rotation steps, each row followed by its count of steps
The counts run from 0 to 194.
[ 26,  -9,  12,  11,  24, -35,  19, -13,   2,  41,   9,   9, -13,  18,   7,
  10, -26,  20, -14, -20,  17, -20,  20,   0, -17, -12,  19, -13, -15, -17,
  20, -30,  17,  33,  13,  -1,  -4, -10,  -2,  17, -12,  28,  15,  12,  15,
 -19,  10,   2,  15,  -7,  29,  -3,   4,   4,  22,   2,  -4, -53, -19,  50,
  -6,  20,  -9,   1,   2] | 117
[ -9, -16,  13,  -1, -23,   4, -20, -25,  -5,  13,   5,   0, -13,  -9,  17,
 -24,  24,  -1,  52,   5, -10,   2,   8, -10, -18,  33,  -8,   3,  23, -21,
   0,  -8,  10, -27, -50, -28,  17,   2,  -7,   1, -27,   2,   9, -21,  53,
  12, -12,   2,  -4,  10,   4, -17,   5,   9,  -3,  -7,   0,  24,  -6,  -4,
  15, -25,  40,  15, -19] | 182
[ 18, -10,  -2,  12,  33,   4,  17,   1,   5,  33,  11,   3, -25,  17,  13,
 -15, -19,  -7,   2,  -7,  26,  -6, -20, -17,   9,   1,  28, -10,  -7, -29,
 -11, -29,   2,   8,   6, -16,   0, -11,   3,  21, -19,  34,   2,  20,  22,
  15,  -3,  30, -11, -39,   7, -34, -14, -14,   8, -21,  12, -48, -19,  33,
   3,  11,  21, -13,  -4] | 90
[ 22,   1,   1,  41,  24, -34,  14,   8,  15,  36,  11,  19, -32,  26,  16,
  -8, -14, -23, -13, -21,  20,  14, -33,  -2, -15,  -2,   0, -17,  -5, -12,
  10, -22,   4,  22,   2,   1,  13,  26,  -3,   7, -26,  21,  -7, -10,  24,
  18,  -6,  -7,  -4, -12,   0, -26,   5,  -1,  18,  -7,  17, -34, -23,  26,
  18,   1,  30, -26, -19] | 99
[ -9, -19,  30, -35,  37,  -1, -11,   2,  -8,  46,  14,  11,  -6,  -5,  13,
 -31, -12,  22,  26,   1,   7,  -5, -26, -21,   4,   2,  36,  -1,  -8,  -5,
  -3, -21,  16, -21, -44,   0, -17,   9,   1, -17,  -2,  16,   6,   3,  43,
  18,  12,  -4,  23, -10,  15,  -8,  24,  12,   4,  26,  11,  -8,  -6,  18,
   0,  11,  -7,  10, -11] | 59
[ -2, -15,  15, -31,  15, -16,   0,   0,  -1,  27,  19,  -2,  -1,   5,  18,
 -13,  25,   6,  31,   9,   5,   9,  33, -41,  30,  32,  29,  -9,  14,  -3,
  10,  -4,   9, -17, -37,  -3,  18,  -1,   8, -25,   9,  19,  37,  39,  29,
  -2,  27,   2,   8,  -9,  10, -16,  15,  45, -18,  18,  11,  13,   7, -19,
  -3, -14,   4,  17,   2] | 165
[-15, -23,  28,  12,  15,  -3, -30,  12,   5,  24,  12,   0, -33,  -2,  26,
  -9,   6,   9,  -9,   3,   2,  32,  -1, -14,  12,  10,  29,  -7,   2,  30,
  -4, -47,  28, -18, -22,   2,  -4,  19,  -3,   0,   4,  19,  18, -24,  33,
  -3,  -7,   4,   8, -18,   3, -26,  18,  19,  11,  21,  12,   8, -23, -16,
  25, -14,  11, -19, -11] | 158
[ -9, -22,  28,  -4,  -5,  -5, -36,  -3,  -3,  34,  -8,  12, -20, -10,  18,
 -28,   9,   6,  51,   9, -17,  15,  -7, -12,  10,   5,  14,   5,   5,   8,
 -18, -17,  31, -22, -39, -19, -15,  24,  -3, -15,  -4,  -9,  14,  -7,  63,
  11, -18,  -5,  10,  -9,  10,   3,   2,  14, -13,   7,  19,   8,  -1,  -2,
  19, -22,   3,   2,  -6] | 51
[ 10, -32,  -6,  33, -34, -30,   2, -21,   3,  12,  -1,  -7, -23,  -7,  23,
  32,  21,   5,   0, -22,  -5,  -7,  57, -18, -13,  17,  -7, -25,  22,  -6,
  11, -10,  12,   8,  18, -15,   9,   0,  -8,  18, -19,  22,  18,  -3,  29,
 -51,  -6,   8,   2,   0,  14,  -4,  -5,  10,   9, -14,  -9, -18, -12,  -2,
  12, -26,  25,   2, -10] | 124
[ 25,  -5,  25,  11,   3, -18,   5, -12,  -3,  34, -11,  28, -30,  17,   4,
  -2, -16,  10,  -7,   1,  -5, -29,  14,  -2, -15,  -6,  14, -18, -15, -16,
  10, -20,  35,  33,   5, -22,  19,  -6, -13,  -2, -16,   5,  28,  -4,  31,
 -12,  16, -14,  25,  -4,  47, -10,   7, -16,  20,  19,   5, -36,  -7,  29,
 -28,  16, -23,  11,  -8] | 118
[ -4, -24,  -3,   3,  21,   0,  18, -14, -15,  37,  30,  10,   7,  19,  28,
 -18, -27,  -7,  33,  -7,  21,  20, -11, -24, -17,  27,  -8,  12,  15, -17,
  25,  -4,   8,  -2, -41,  -8,  15,  -1,   2,  -7, -39,  25, -18,  -3,  31,
  18,  16, -33,   4,  13, -14, -10,  10,  27,  18,  10,  -7,   4, -15,  22,
  17,   5,  50,  18, -18] | 76
[ 19,   0,  10,  50, -10, -36,   7,  13,  25,  20,  15,  17, -13,  -3,  27,
   1,   0,  13,  -6, -13, -10, -12, -13,  -7,  -9, -25,  34, -17,  17,  42,
  -3, -36,  11,  -5,   6, -18,   2,  18, -11,   2,  -9,  35,  11, -38,  29,
  -1, -28,  -8,   8, -27,  11, -14,   2,   5,   5,   5,  18, -34, -15,  -9,
  17,  -7,   4, -17, -22] | 1
[  6, -24,  11, -27,  45,   0,   1, -30, -14,  47,  23,   0, -13,  20,  16,
 -20, -20,  -2,  34,   7,  27,  -2, -10, -31,   5,  47,  -2, -10,  -6, -31,
  13,   0,  18,   3, -31,  -3,  -1,  -1,   6, -14, -19,  13,  -1,  44,  29,
  10,  33,  -5,  15,  -6,   5, -17,  14,  14,   6,  20,  18, -14,  -5,  28,
  -2,   8,  14,   3,  -3] | 67
[  4, -32,  15,  31,  15, -20,   3,  15,  -9,  34,  21,  17, -21,  10,  14,
  40, -12,  13, -16, -16,  11,  19,  35,  -7,   2,   8,   2, -11,  18,  16,
  21, -36,  13,  12,  11,   1,  12,  10, -18,  15,   9,  29,  17, -13,  22,
 -35,  10,  19,  15,  -4,  13,   0,  28,  16,  18,  17, -19,  -6, -29,  -3,
   1,   7,  23,  -8,  -8] | 18
[-12,  -1,  27,  -7,  -7, -24,  -1, -14,   8,  12,  17, -17, -20, -12,  12,
  -2,  25,   9,  32,  -6,   3, -14,  18, -46,  19,  29,  11, -25,  42,   1,
   2,  -7,  23, -31, -33,   3,  -1,  13,   8,   4,  -3,  38,   4,   3,  23,
 -10,  24,  36, -15, -15,  -9, -33,   2,  15,  -6,  12, -10,   4,  12, -17,
  20, -26,   9,  19, -17] | 61
[ 25,  12,  19,  21,  12,  -5,  13, -18,  12,  26,  -1,  17, -33,  14,  11,
 -30, -13, -10,  10,  -5,  11, -31, -20,  -1,  -5,  -9,  25, -21,   3, -28,
  -6, -18,  13,   7, -14, -28,  21,   3,  -6,  17, -32,  15,  -3,  -9,  31,
  35,   2,   8,  -7, -18,  30, -47, -15, -26,  23, -12,  20, -34,  -1,  24,
 -11,   7,   4, -10, -18] | 91
[  3, -50,  23,  33,  20,  -9,  13,  -2, -13,  36,  19,  26,  -7,   4,  31,
  15, -10,   9,  15, -10,  10,  -6,   9, -20, -17,  18,   5, -10,  21,  17,
  13,  -6,  10,   0,   4, -22,   9,  -3, -26,  -6,   7,  17,  12, -30,  39,
   9,  -9,   6,  24, -12,  18, -13,  22,  -8,  25,  17,   0,  -6,  -8,  -9,
  -4,  28,  26, -13, -18] | 122
[ 11,  22,  14, -10, -23, -39,  -2, -13,  22,  23, -18,  17,  -3,  17,  20,
 -28,   9,   6,  16,   1, -23, -22,  25, -24, -11, -23,  26, -21,  -5, -15,
   6,   1,  15,  12, -20, -22,  11, -10, -14, -12, -17,   5,  26,  15,  39,
  -4,   7, -38,  16,  12,  28,   0, -10,  16,  -2,   5,  21, -36,   6,  21,
   1, -16, -28,  19,  -4] | 110
[ 29, -19,  -7,  16,  12,  -5, -12, -17, -13,  27,  30,  -9, -36,  19,  19,
 -14, -12,   3,  -8, -24,  23,  46,  21, -14, -32,  34,  -4,   2, -25,  -5,
  10,   2,   5,  17, -17,  -3,  -4, -13,  -6,  19, -28,  18,   3,   3,  17,
   6,  22, -42,   8,  -2,   4, -19,   9,  15,  19,   5,   3,   1, -25,  24,
  11,   4,  21,  19,  -8] | 22
[ 16, -14,  26,   7,  25, -24,  -9,  -4, -29,  40,  25,  14, -43,   9,  -4,
 -21, -26,  13,  -5, -11,   8,  -6,   2, -21, -16,  29,   6,  -7, -21,  -8,
   5,   8,  21,  20, -12,  -7,  -1, -10, -20,   3, -22,  19,  12,  -4,  46,
  25,  15, -20,  17,   1,  39, -16,  29,   3,  40,  18,   1,   1, -14,  15,
 -16,   9,  -2,  20,  -7] | 14
[ 29,   2,  -5,   9,   2, -13, -21, -10,  -6,  23,  31, -15, -48,  17,  -8,
   2,  14,  -4, -20, -13,  25,  20,  23, -12,  24,  13,  23, -16, -23, -20,
 -11,  -4, -12,  16,   3,  -9,   4,  -8,  -8,  31, -26,  29,   5,  34,   8,
   4,  27,  23, -14, -18,  11, -47, -11,  14,  16, -16,  -3, -14, -16,   2,
  10, -18,  10,  13,   7] | 143
[  1,   8,  24,  -5, -21, -41,  -3, -13, -12,  15,  17, -10, -23,  -6,   5,
 -13,  18,  17,  25, -14,  -4, -25,  29, -56,   2,   7,  23, -21,  16,   8,
  -7,  25,   6,  -7, -14, -12, -15, -12, -24, -22,  -7,  48,  15,  -1,  46,
  23,   9,  -2, -13,  -5,   9,   0,   5,  21,  -7,   5,   7,   0,  -2, -14,
  23, -35,  -8,  32, -11] | 7
[ -9, -31, -13,   0,  -9,   4,   4, -24,  -4,  22,  27, -12,  13,  -4,  26,
   8,  15,   3,  63, -12,   1,  21,  18, -28,  -2,  31,   2,  10,  40,  -2,
   3,  -2,  -1, -23, -28, -14,  -9,   3,  18,  12,  -9,  22,  -6,   0,  35,
   5,   5,  20, -11,  -4, -16,  -4, -12,  34, -25,  -9,  -8,   0,  -4,   8,
  21, -25,  47,  10, -11] | 183
[ 25, -10,  -3, -10,   3,  -1,   1, -40,   5,  19,  -9, -13, -18,  15,  36,
 -26,   4, -13,  39,   2,  11,  10,   8, -25, -26,  39,  -5,   4,   1, -48,
  10,   8,  17, -14, -34, -19,  23,  -9,   4,   0, -38, -10,   3,  17,  24,
   8,  16, -32,   7,   2, -10, -17, -15,  17,  -9,  -2,  22,   1,  -6,  29,
   6,  -5,  36,  18, -15] | 75
[ 32, -18, -11,  17,   2, -22, -13, -21,   9,  32,  19,  -4, -46,  18,  24,
   8,  10, -11,  -3, -23,  15,  45,   4, -11,  -8,  29,   0,  -7, -12,   4,
   3,   6,  -4,  11,   9,  12, -20,  22,   7,  27, -26,   1, -15,  18,  16,
  -3,  10,  -2,   1, -20,   6, -25,   3,  33,  13,  -4,  13, -28, -13,  29,
  28, -19,   9,  -1,  -8] | 152
[ -8,  -5,  12, -12, -24, -13,   4, -18,   1,  11,   6,  14,  10,  -3,  16,
 -11,  15,   1,  66,  12, -19, -30,   4, -24,   7,   2,  27, -11,  37,  -2,
 -18,  -1,   4, -22, -36, -40,  -4,   7,   3,   8, -16,  23,  -1, -14,  48,
  26,  -8,  25, -13,  -5,   1, -13, -13,   8, -17, -14,  -3, -13,   8,   8,
  10, -33,  21,  22,  -4] | 191
[ 23,   4,  18,  -3,  19, -20, -13,  14,   0,  43,  13,  24, -17,  16,  14,
 -31, -16,  10,   1,   6,  11,  -2, -12, -17,  -2, -27,  32,  -7, -23,   3,
 -11, -18,  10,   6, -22, -26,   9, -22, -10, -11,  -9,  22,  17,  -1,  42,
  32,   7, -38,  12, -13,  33,  -3,   2,   8,  12,  16,  23, -23, -16,  20,
  -2,  15, -13,   8,   2] | 5
[ 19, -21, -15,  32,   9, -23,  12, -12,  13,  26,   6,  -7, -27,  27,  21,
   2,  -3, -22,  -3, -15,  23,  18,  -4, -27,   2,  13,   4, -26,  11, -22,
  -4,  -7,  -6,   5,  24,  -1,  -1,  13,   2,   7, -16,  13,  -7,  20,  32,
  -5,  -5,  22, -12, -36,  -9, -18, -14,  15,  -4, -23,  34, -34, -12,   8,
  34, -19,  43, -28, -11] | 98
[-11, -23,  15,   3,  19,   1,   0,  -2, -13,  38,  27,  20,  16,  -3,  16,
 -12, -13,  14,  43, -10,   2,  -3, -18,  -8, -31,   4, -12,  10,  32,   2,
  13, -20,  15, -11, -48, -10,   3,   3,  -3,   0, -17,  28, -12, -36,  49,
  11, -14,  -3,   6,  19,  -2,   3,   1,  -4,   8,   0, -27,  -8, -10,  26,
  24,   7,  40,  16, -25] | 77
[ 19,  16,  29,  13, -30, -36, -10,  -9,   9,   9, -18,  -5, -47,   7,  -5,
  16,  11,  18, -22,  -5, -14, -21,  45,  -6,  -2,  -4,  17, -35,   4,  -4,
   5, -28,  27,  14,  10,  -7,   1,  -5, -16,  13,  -9,  17,  25,  14,  30,
 -46,  -4,  18,   5, -10,  32,  -9,  -2,  -4,   7,  -9,   1, -31, -10,   9,
  -3, -19, -23,   2,  10] | 11
[ 15,   4,  -6,   3,  18,  30,   3,   1,  17,  31,  29, -18, -24,  14,   6,
 -10,  -7,   6, -10,   2,  25,   5,  -3,  -7,  -8, -14,  23,   9,   2, -27,
  15, -73, -11,  -3, -19,  -4,   2, -21,   2,  15, -21,  42,  19, -14,  29,
 -33,  -7,  19,  -7, -10,   1,  -7,  -8,   5,   6, -10,   9, -33, -35,  29,
  25,   5,  34, -13,   1] | 81
[ 12, -21,   4,   1,   3, -19,  -3, -30, -28,  22,  23,  -8, -11,  18,   6,
  -4,  -4,  13,  18, -16,  13, -12,  40, -39, -11,  30,  -3, -11,  -6, -29,
   6,  32,   9,  17,  -9, -19,   1, -38, -26, -24,  -7,  21,  14,  35,  48,
   9,  19,  -1,  -5,  -9,  12,   2,  20,  20,  15,  -1,   5,   3,  -3,   2,
   7, -17,  23,  25,  -2] | 120
[  8,  -9,  20,  12, -16,  -4, -25,  -3,  -8,  33,  13,  28,  10, -12,  10,
 -12,  23,  13,  39,  10, -21,  -9,  18,  -4,   9,  -8,  32,   7,   6,  19,
  -4, -20,  15,  -3, -42, -36,  30,  11, -11,  12,   0,  15,  23, -27,  37,
  18,   6,   6,  11,   9,  37, -12,   7,  11,   9,  15, -26,   1,   3,   3,
 -24,  -1, -12,  37,  -1] | 33
[ -8, -16,  15, -14,  25, -20,  -7,  23, -16,  34,  34,  -7,  -1,  12,   7,
 -16, -18,  18,   2, -13,  14,   2,  13, -47,   5,  11,  17,  -7,   7, -14,
   8,  -6,   2,   7, -21,  -8,  -7, -30, -29, -40,   3,  57,  17,  17,  37,
   9,  10,  -8,  -1,  -5,   4,  10,  23,  33,   6,  16,   7,  -4, -18,  -1,
  11,  -5,  14,  17,   2] | 112
[ -1, -24,  33,   7,  15, -16,   0,  13, -10,  34,  18,  -5, -10,  -1,  11,
   4, -23,  30,  10,  -6,   9, -28,   6, -38,   0,   3,  32,  -5,  10,   9,
  -1, -12,  12,  -3,  -8,  -7, -20, -24, -23, -25,  11,  48,  17, -16,  58,
  17,  -7,   8,  11, -28,   8,   3,  12,  12,  11,  20,  10, -23, -12,   2,
  10,   4,   7,   1, -11] | 113
